0: [18, 31, 37, 39, 33, 31, 31, 56, 31, 99, 46, 46, 99, 51, 33, 27]
1: [24, 37, 33, 69, 33, 34, 42, 67, 33, 51, 71, 51, 47, 51, 34, 26]
2: [79, 72, 84, 51, 90, 44, 42, 49, 70, 48, 54, 49, 47, 49, 44, 59]
3: [35, 42, 61, 47, 56, 40, 42, 51, 53, 78, 55, 52, 76, 48, 37, 32]
4: [64, 60, 73, 57, 95, 42, 42, 51, 59, 52, 64, 49, 50, 49, 44, 54]
5: [55, 56, 91, 57, 99, 42, 42, 50, 65, 54, 64, 49, 52, 49, 41, 48]
6: [98, 94, 61, 46, 61, 44, 41, 45, 60, 47, 44, 48, 45, 48, 49, 70]
7: [27, 36, 29, 33, 23, 90, 91, 43, 40, 41, 31, 47, 42, 49, 81, 43]
8: [24, 41, 36, 99, 44, 38, 40, 68, 37, 52, 96, 53, 49, 50, 34, 24]
9: [58, 47, 50, 37, 40, 65, 55, 46, 67, 43, 36, 50, 44, 49, 69, 89]
10: [47, 47, 43, 36, 40, 74, 65, 44, 47, 41, 37, 50, 41, 48, 89, 49]
11: [45, 44, 63, 63, 65, 40, 40, 57, 58, 61, 81, 49, 55, 50, 38, 41]
12: [37, 47, 55, 78, 74, 37, 40, 58, 46, 56, 98, 49, 54, 49, 36, 32]
13: [33, 37, 32, 34, 29, 41, 41, 45, 38, 45, 34, 50, 47, 90, 41, 44]
14: [34, 38, 38, 31, 30, 99, 77, 42, 50, 41, 33, 48, 39, 48, 92, 47]
15: [44, 44, 40, 50, 36, 61, 53, 48, 51, 42, 44, 50, 44, 48, 82, 62]
16: [84, 79, 58, 50, 60, 45, 42, 49, 56, 50, 54, 48, 47, 47, 47, 64]
17: [18, 28, 24, 32, 25, 34, 34, 45, 27, 39, 30, 53, 41, 48, 34, 24]
18: [19, 34, 30, 37, 19, 36, 42, 57, 28, 43, 37, 54, 42, 53, 31, 19]
19: [17, 32, 25, 33, 24, 35, 35, 44, 27, 41, 31, 99, 39, 50, 31, 22]
20: [32, 48, 36, 99, 53, 34, 40, 56, 36, 46, 88, 50, 46, 49, 35, 29]
21: [39, 52, 48, 99, 64, 39, 40, 53, 43, 50, 94, 51, 46, 51, 36, 35]
22: [94, 77, 78, 46, 77, 44, 43, 47, 68, 46, 50, 49, 47, 48, 46, 67]
23: [38, 43, 59, 67, 73, 38, 40, 58, 48, 63, 87, 49, 56, 50, 36, 34]
24: [26, 32, 42, 38, 36, 39, 34, 51, 37, 99, 40, 45, 99, 54, 35, 29]
25: [65, 58, 99, 49, 85, 44, 43, 48, 78, 52, 53, 49, 51, 49, 46, 56]
26: [23, 30, 28, 32, 25, 59, 51, 43, 34, 40, 29, 51, 40, 52, 45, 28]
27: [32, 34, 35, 32, 30, 84, 74, 42, 43, 40, 32, 51, 39, 48, 99, 45]
28: [64, 58, 99, 52, 99, 44, 42, 48, 74, 53, 56, 50, 50, 50, 43, 53]
29: [48, 50, 45, 38, 42, 89, 68, 44, 55, 43, 40, 49, 41, 50, 87, 52]
30: [34, 49, 40, 81, 52, 38, 38, 51, 37, 47, 74, 51, 44, 50, 36, 31]
31: [34, 33, 45, 39, 41, 40, 44, 54, 42, 95, 44, 49, 99, 51, 39, 27]
32: [73, 91, 62, 55, 73, 41, 41, 48, 54, 47, 53, 50, 45, 49, 43, 53]
33: [63, 51, 54, 37, 39, 62, 54, 44, 73, 44, 37, 49, 44, 50, 80, 94]
34: [27, 31, 32, 31, 29, 55, 54, 43, 38, 47, 35, 48, 48, 52, 42, 31]
35: [46, 50, 74, 58, 88, 40, 42, 56, 55, 62, 65, 51, 58, 49, 37, 38]

[26, 31, 37, 31, 30, 75, 99, 46, 39, 59, 35, 44, 63, 47, 56, 34] 7 34 14
[26, 32, 36, 28, 26, 88, 99, 44, 39, 40, 31, 44, 41, 45, 64, 36] 7 14 27
[85, 67, 50, 41, 48, 45, 44, 48, 57, 55, 42, 48, 54, 48, 46, 68] 16 6 22
[33, 48, 41, 82, 52, 38, 38, 51, 37, 47, 74, 50, 46, 63, 35, 31] 30 20 21
[59, 55, 54, 43, 56, 49, 47, 46, 56, 46, 44, 48, 46, 49, 64, 75] 9 33 15
[30, 35, 50, 55, 51, 36, 40, 57, 42, 81, 59, 48, 75, 47, 38, 30] 3 31 24
[63, 77, 58, 55, 63, 40, 41, 52, 50, 62, 52, 50, 58, 51, 41, 46] 32 16 4
[38, 39, 38, 33, 30, 99, 73, 44, 54, 43, 35, 49, 41, 50, 99, 54] 14 27 29
[96, 81, 72, 49, 72, 46, 41, 47, 64, 46, 50, 50, 45, 49, 47, 66] 22 6 16
[30, 47, 36, 99, 45, 38, 39, 58, 34, 47, 79, 48, 47, 46, 37, 27] 20 30 8
[21, 36, 30, 30, 22, 74, 99, 49, 36, 39, 38, 56, 46, 48, 57, 31] 7 34 26
[25, 31, 33, 29, 25, 74, 99, 45, 37, 40, 31, 49, 40, 46, 55, 33] 7 26 34
[30, 43, 41, 85, 48, 38, 39, 60, 35, 50, 74, 49, 51, 47, 35, 29] 30 20 1
[34, 47, 40, 99, 51, 38, 41, 56, 37, 47, 94, 49, 46, 51, 35, 31] 20 21 8
[20, 37, 33, 34, 24, 39, 37, 99, 31, 52, 36, 46, 50, 56, 37, 26] 18 17 1
[29, 40, 35, 39, 36, 57, 68, 45, 37, 43, 39, 54, 44, 51, 47, 30] 34 26 18
[99, 90, 58, 44, 57, 47, 42, 46, 59, 45, 43, 48, 44, 47, 51, 75] 6 16 22
[50, 51, 71, 54, 92, 48, 45, 51, 60, 53, 60, 50, 48, 48, 56, 50] 4 5 35
[56, 69, 69, 62, 89, 41, 41, 50, 54, 50, 65, 51, 49, 49, 39, 45] 4 35 5
[37, 51, 45, 99, 62, 36, 38, 54, 40, 51, 99, 49, 49, 52, 36, 33] 21 20 12
[78, 70, 86, 51, 90, 44, 42, 49, 71, 48, 54, 49, 47, 49, 44, 59] 2 25 22
[74, 61, 99, 49, 87, 44, 44, 47, 79, 50, 51, 49, 49, 49, 45, 60] 25 28 2
[77, 68, 61, 44, 60, 46, 46, 46, 55, 45, 46, 50, 43, 50, 46, 55] 16 32 22
[45, 44, 55, 37, 43, 90, 69, 44, 60, 44, 39, 49, 43, 50, 88, 52] 29 10 14
[31, 33, 30, 35, 20, 70, 99, 41, 32, 39, 30, 44, 45, 48, 56, 36] 7 34 26
[78, 78, 52, 42, 51, 42, 41, 45, 53, 46, 41, 49, 45, 68, 45, 58] 16 6 32
[30, 43, 41, 84, 46, 39, 40, 60, 36, 50, 71, 49, 51, 47, 35, 29] 30 1 20
[78, 72, 57, 43, 58, 41, 42, 44, 53, 45, 42, 50, 45, 49, 43, 53] 16 32 6
